In the data rows, 500 means zero.
Some points, each followed by its number:
[587 584 447 496 375 422 566 437 393 642 570 581 410 444 539 498 459 565 512 465 599 406 537 512 522 544 463 538 508 409 408] 0
[369 263 512 306 540 259 452 354 204 599 531 469 828 707 352 461 906 536 511 483 568 642 651 865 552 517 368 607 481 353 498] 1
[575 591 469 472 510 614 539 790 697 398 472 527 856 446 108 495 714 225 374 614 128 736 547 615 500 539 776 319 421 592 483] 2
[563 561 502 606 542 611 462 636 533 533 519 626 399 374 552 506 257 375 505 467 465 424 495 318 468 487 635 458 438 487 511] 3
[641 630 454 527 538 463 479 705 373 683 577 614 617 339 324 476 397 212 403 562 353 522 631 467 501 643 687 545 398 446 328] 4
[364 366 547 439 500 542 509 429 572 379 441 389 475 595 557 495 642 692 560 474 548 563 344 534 492 363 442 462 518 599 662] 5
[647 586 456 442 609 482 568 855 633 477 533 546 785 501 151 430 573 201 384 604 227 743 546 576 445 648 825 305 205 548 597] 6
[462 426 375 128 678   0 385  71 248 576 633 170 975 807 464 526 999 914 512 509 660 808 989 999 466 709 257 690 525 356 305] 7
[488 448 515 519 605 502 434 562 509 448 460 452 596 500 478 522 470 443 496 481 436 518 550 468 469 501 600 483 468 526 511] 8
[345 290 578 479 467 545 450 451 470 533 450 522 408 595 598 475 422 532 567 404 601 439 320 460 583 346 379 505 547 522 654] 9
[361 368 606 562 248 747 537 856 412 748 442 701 440 520 232 563 255  95 415 585 384 391 289 329 665 315 545 485 523 614 483] 10
[369 332 596 434 440 510 499 481 455 556 481 541 554 580 456 504 485 446 542 426 535 473 406 522 597 418 415 518 470 493 568] 11
[244 198 581 470 366 619 445 499 281 619 470 583 485 661 520 472 452 424 605 478 568 426 321 553 605 361 278 531 554 574 615] 12
[655 551 499 628 494 484 390 527 455 637 691 652 390 348 691 441 197 450 544 314 592 388 528 347 459 488 537 425 383 328 468] 13
[582 549 511 574 548 600 398 660 575 417 543 569 528 386 517 503 416 393 436 468 432 509 445 415 452 471 731 346 450 509 531] 14
[504 552 489 523 695 604 420 635 604 373 452 443 536 443 400 559 406 393 491 594 389 457 599 369 461 601 658 527 462 573 495] 15
[529 450 470 519 576 506 464 560 413 579 449 486 715 375 318 516 339 221 401 603 366 526 685 431 525 650 555 721 494 455 296] 16
[999 999   2 769 999 105  96 999 392 728 999 854 999   0 196 466   0   0 112 474   0 714 999  62  16 999 999 535   0  38   0] 17
[257 193 617 363 656 460 414 308 444 359 446 277 641 625 479 505 565 639 549 421 555 521 532 546 494 395 321 616 474 508 644] 18
[538 531 499 513 510 506 512 395 584 391 438 437 411 475 618 499 430 632 538 484 578 418 461 463 494 491 493 540 536 520 550] 19
[435 486 478 478 496 437 482 428 397 559 484 478 562 526 446 499 550 512 493 522 526 514 573 570 550 528 414 566 547 500 437] 20
[399 572 582 504 459 703 657 496 674 274 276 469 380 641 352 513 573 597 490 787 392 541 459 426 482 524 405 567 640 727 389] 21
[420 431 547 471 482 538 459 719 490 525 469 531 628 507 343 469 533 305 477 505 384 611 442 539 538 463 580 443 436 554 550] 22
[503 520 537 480 444 512 543 528 544 431 477 477 487 532 483 468 585 549 493 442 442 563 475 610 474 509 517 430 474 545 553] 23
[181 232 680 333 290 706 567 817 526 383 330 442 865 639  35 365 934 178 466 680 138 807 280 751 679 363 588 404 546 741 702] 24
[299 378 601 479 419 682 479 732 497 536 433 694 424 517 468 493 415 275 579 490 355 485 169 466 655 297 509 442 606 645 618] 25
[452 458 520 422 355 474 565 475 431 493 454 502 482 579 492 484 708 622 488 504 521 572 442 687 546 483 397 486 588 513 541] 26
[184 111 715 551 432 603 430 322 474 515 423 488 256 636 781 557 248 561 655 247 725 314 196 344 635 209 290 483 506 574 815] 27
[471 405 401 413 527 209 454 260 351 519 594 314 747 675 490 514 898 695 480 529 585 621 658 788 472 600 372 564 493 418 445] 28
[624 757 444 420 621 307 507 546 350 511 581 424 881 486 168 536 807 402 344 772 304 647 848 768 487 752 542 741 503 425 251] 29
[567 543 450 572 636 506 368 614 419 584 582 658 549 359 502 524 224 228 504 438 474 447 572 393 460 536 646 465 399 414 448] 30
[521 479 471 414 599 342 403 329 452 515 580 370 589 541 574 487 634 615 497 484 578 480 650 622 424 556 485 519 526 424 440] 31
[582 623 411 514 559 454 534 485 540 421 552 414 555 483 429 444 600 604 444 614 466 567 580 520 419 622 547 503 509 542 421] 32
[588 596 488 622 492 649 508 496 754 344 493 656 249 300 874 490 254 569 534 393 601 317 334 283 369 489 583 271 492 511 709] 33
[559 520 557 593 438 575 522 516 671 448 534 600 402 500 618 512 386 574 548 484 574 445 357 369 481 433 570 387 499 534 631] 34
[746 737 372 558 755 276 394 318 295 692 761 602 439 287 755 470 252 409 466 156 641 338 817 406 246 711 598 448 310 217 392] 35
[999 999 203 567 272 455 725 862 392 838 750 826 329  79 217 400 407  83 333 816 272 442 807 450 506 836 771 402 468 414   0] 36
[353 320 631 511 306 623 542 573 398 626 443 602 374 574 506 465 411 357 559 463 533 399 263 443 644 335 433 432 530 499 640] 37
[643 624 323 533 884 396 440 849 125 718 533 610 949 290 144 539 322   0 291 601 181 660 999 352 371 783 895 700 275 439 141] 38
[506 515 513 524 528 544 480 603 484 512 488 541 533 465 435 495 431 370 476 513 452 511 509 451 498 514 567 510 480 518 470] 39
[808 612 328 541 901 128 234 202 343 546 718 389 675 429 712 499 414 609 475 177 660 528 930 490 247 855 653 474 260 110 409] 40
[716 911 421 690 480 618 739 129 762 242 471 479   0 285 951 617 130 999 602 523 839  52 407 144 364 508 322 645 714 497 317] 41
[677 753 330 508 615 408 497 519 431 531 608 504 611 376 412 507 507 409 379 639 429 531 848 500 411 705 650 642 430 409 232] 42
[374 395 475 375 450 285 533 253 317 555 556 369 539 656 565 492 789 711 504 531 660 503 559 702 559 517 247 617 593 435 456] 43
[563 595 439 498 528 480 598 415 657 359 467 375 567 557 457 531 731 697 445 602 393 668 633 560 380 563 508 502 526 575 385] 44
[641 682 498 640 328 531 539 554 429 639 605 677 344 437 627 413 351 411 461 475 581 371 431 515 518 535 548 409 488 458 394] 45
[419 278 571 426 921 442 312 781 364 624 538 406 999 513   0 480 499  12 440 511 110 834 943 657 563 655 801 510 215 440 523] 46
[287 145 636 570  80 821 483 486 340 787 327 748 154 599 656 404 202 449 620 366 661 317 119 335 856 143 389 375 553 596 722] 47
[920 675 231 610 806  50 205 671 120 906 941 748 739   0 663 518 169 350 382  87 554 459 901 518  69 929 867 407 137  13 430] 48
[623 665 376 577 569 605 631 661 536 447 383 420 564 446 230 564 542 366 424 814 291 555 743 410 420 646 607 658 589 658 271] 49
[235 268 627 384 188 595 566 247 447 531 394 533 156 742 724 528 521 843 675 462 811 301 122 514 655 251  66 615 758 644 661] 50
[600 680 442 488 380 463 550 588 530 564 589 616 390 396 563 505 426 438 495 440 606 510 494 525 479 515 568 400 477 467 508] 51
[796 743 452 484 742 257 519 424 643 384 655 276 863 511 579 507 872 724 389 421 408 769 746 802 275 685 744 357 373 333 496] 52
[506 527 528 528 480 541 493 484 566 474 484 523 410 466 598 488 392 529 529 462 522 445 443 432 491 454 507 456 519 508 547] 53
[345 263 592 338 484 270 345 229 387 519 547 386 635 721 662 461 714 711 602 309 666 570 479 738 542 392 324 445 455 403 713] 54
[475 521 549 583 537 542 548 284 689 342 453 450 208 525 805 533 349 848 647 447 650 329 465 278 410 429 384 475 591 469 587] 55
New points follow, each followed by the numbers of its three nearest points above by angle, nearest first.
[548 552 501 564 556 557 484 593 542 517 523 572 448 414 516 498 309 398 489 436 450 455 483 382 474 499 594 459 475 510 491] 3 30 14
[479 552 496 483 537 563 595 769 518 429 427 476 747 531 174 524 664 284 430 705 276 712 556 601 526 567 621 550 480 623 396] 2 6 22
[209 269 632 474 147 610 636 246 464 572 362 543 143 738 749 540 513 836 677 446 837 284 119 522 688 243  10 571 800 613 675] 50 9 27
[513 492 484 566 396 617 526 589 513 592 479 603 303 413 548 492 261 379 517 503 520 364 415 321 517 469 498 521 558 522 449] 3 10 53
[426 498 524 506 447 635 697 509 647 369 345 426 420 516 404 524 564 554 436 630 440 562 436 467 527 505 443 549 586 648 454] 21 44 49
[348 351 521 475 791 472 429 666 462 341 370 383 785 535 103 570 653 378 370 488 414 642 776 544 413 579 539 666 425 594 520] 46 8 29
[344 309 512 334 519 301 388 258 371 502 553 386 618 698 653 481 700 773 544 305 674 570 476 736 498 438 307 457 478 418 637] 54 43 28
[  0 146 671 222 571 582 559 249 672 168 264 225 361 982 578 494 999 954 775 332 576 676  88 777 612 161 288 380 683 649 999] 5 18 54
[152 248 665 470 422 503 471 408 672 295 213 334 388 759 602 500 746 947 660 367 601 536 149 507 447 244 309 416 642 685 813] 5 50 9
[145 239 582 414 114 559 656 207 533 533 332 518   0 626 856 469 397 788 745 485 838 173  73 396 650 242   1 567 750 533 657] 50 9 27
[442 467 523 414 310 508 576 473 428 528 500 536 446 590 521 458 620 572 517 484 548 498 382 613 582 434 394 457 546 545 504] 26 50 12
[407 506 521 467 420 567 603 477 479 445 417 519 401 518 425 532 616 476 520 597 525 436 472 507 574 543 371 638 640 600 428] 21 50 26
[597 553 499 581 591 521 440 697 480 575 572 610 539 384 461 510 288 252 455 400 421 509 579 385 464 524 688 460 363 452 484] 30 39 3
[623 524 383 457 720 286 333 344 472 487 580 465 585 397 623 508 487 607 461 382 550 518 813 547 423 589 621 531 437 325 461] 40 31 35
[368 469 505 496 537 703 668 514 608 268 226 363 372 586 421 521 695 604 450 694 421 524 349 427 551 479 367 703 726 821 496] 21 5 44
[632 621 501 621 594 679 463 705 616 545 510 675 356 251 550 551  91 251 506 381 411 389 481 209 437 552 746 460 442 515 502] 3 30 14
[354 396 487 460 249 481 625 410 419 550 524 466 396 658 533 422 741 697 465 554 546 551 367 686 569 403 276 463 641 532 566] 26 50 43
[646 608 490 638 716 557 425 603 655 371 529 527 416 383 621 612  77 399 508 326 512 361 540 195 411 530 768 427 399 507 585] 3 14 33
[523 470 580 499 613 510 417 241 992 201 382 304 431 516 636 537 761 837 591 390 486 632 384 551 524 420 489 412 603 511 666] 5 19 55
[362 443 522 484 355 491 594 212 501 491 459 464 193 614 756 492 456 773 625 484 794 250 356 479 530 425 182 584 696 461 512] 50 55 19
[554 608 369 438 713 319 583 530 457 406 535 303 886 470 150 595 862 531 423 754 292 683 853 681 493 675 570 682 524 526 268] 29 32 44
[500 487 515 469 490 433 475 498 565 434 465 424 571 579 475 470 680 605 510 516 454 577 446 590 499 487 506 398 483 503 535] 23 5 26
[567 565 479 506 503 482 520 527 528 501 513 510 530 487 484 482 552 508 482 503 491 541 532 534 473 525 540 440 488 474 494] 52 32 6
[216 148 715 411 488 538 544 360 686 256 258 357 539 810 451 463 769 766 637 505 441 601 313 589 610 379 340 375 564 665 782] 5 18 26
[542 496 506 480 432 554 525 523 617 425 507 478 533 521 447 478 616 540 474 474 454 618 478 553 475 452 537 377 444 517 510] 23 2 44
[796 999 406 918 448 697 999   0 999 185 373 327   0 193 999 749   0 999 805 987 999   0 337   0 279 476   0 962 999 789 111] 41 19 55
[578 580 500 580 643 542 425 532 597 439 543 550 420 393 605 515 268 459 489 438 514 437 526 324 418 513 632 434 417 444 546] 3 33 13
[517 555 367 389 627 331 489 522 343 488 577 417 926 593  76 470 926 418 357 777 256 777 859 796 480 763 567 709 430 483 294] 29 46 1
[353 384 549 448 526 678 578 659 564 217 430 401 849 677  81 444 999 457 430 862 151 781 447 681 585 478 509 414 486 737 472] 24 2 22
[558 565 474 506 593 448 502 485 487 501 515 428 613 495 391 505 614 473 448 588 425 551 650 553 439 623 519 598 490 465 379] 29 42 32
[442 405 477 400 567 417 475 480 361 568 494 433 656 579 372 477 680 477 468 547 495 569 590 633 540 526 457 571 487 492 483] 1 20 28
[598 626 441 528 499 402 497 517 399 608 578 532 563 472 447 482 513 425 412 537 503 503 622 572 485 629 538 527 469 405 366] 42 4 36
[980 999 348 707 382 378 613   0 693 256 615 342   0 341 999 483 304 999 543 667 942 182 543 308 212 749 392 677 809 235 167] 41 19 55
[352 437 439 285   0 438 819 277 414 432 424 326 377 724 597 406 999 959 591 790 683 441 127 892 891 440  23 499 779 451 663] 26 50 43
[635 889 387 700 475 617 659 258 790 273 470 475   0 338 826 625 156 826 607 612 698 285 448 244 401 576 407 603 674 573 258] 41 55 19
[493 517 518 473 486 492 522 571 527 472 509 452 530 541 436 481 659 517 538 473 438 625 468 580 469 443 558 397 484 525 559] 23 24 2
[321 318 545 363 503 482 490 593 300 585 429 453 791 658 229 505 714 318 458 616 317 674 551 646 619 463 468 641 500 588 500] 24 1 22
[363 381 547 469 377 558 543 396 467 523 435 532 354 574 620 494 456 619 571 453 634 391 322 453 579 377 312 526 615 526 570] 50 9 27
[611 698 414 471 301 442 701 515 492 597 485 563 327 416 487 453 580 603 528 604 563 376 486 618 513 480 389 558 607 464 327] 0 45 36
[368 308 540 379 499 352 424 334 419 518 531 413 580 675 600 454 681 667 542 354 614 532 454 715 499 403 358 458 491 432 635] 54 43 18
[556 568 488 604 559 661 505 673 554 487 440 560 520 391 351 531 328 265 456 600 357 483 525 329 517 527 646 523 460 575 434] 39 15 3
[700 699 428 749 627 786 358 895 698 566 608 784 332 126 617 474   0  61 472 455 386 320 474   0 405 425 942 331 344 549 500] 3 14 30
[449 403 556 504 501 527 448 650 494 517 482 521 617 549 373 480 523 355 478 497 403 598 438 541 531 461 598 447 432 544 563] 22 24 6
[443 561 514 528 450 577 591 402 581 412 380 473 370 518 480 501 563 590 527 603 502 488 444 413 546 488 372 535 662 585 440] 21 50 41
[686 746 440 562 395 546 543 696 528 620 589 670 491 335 453 478 425 340 413 514 425 539 509 467 457 578 663 385 434 441 342] 36 4 51
[527 615 458 528 585 450 575 443 710 271 497 336 570 559 390 556 727 718 501 713 426 669 642 557 473 502 473 645 440 463 370] 44 32 52
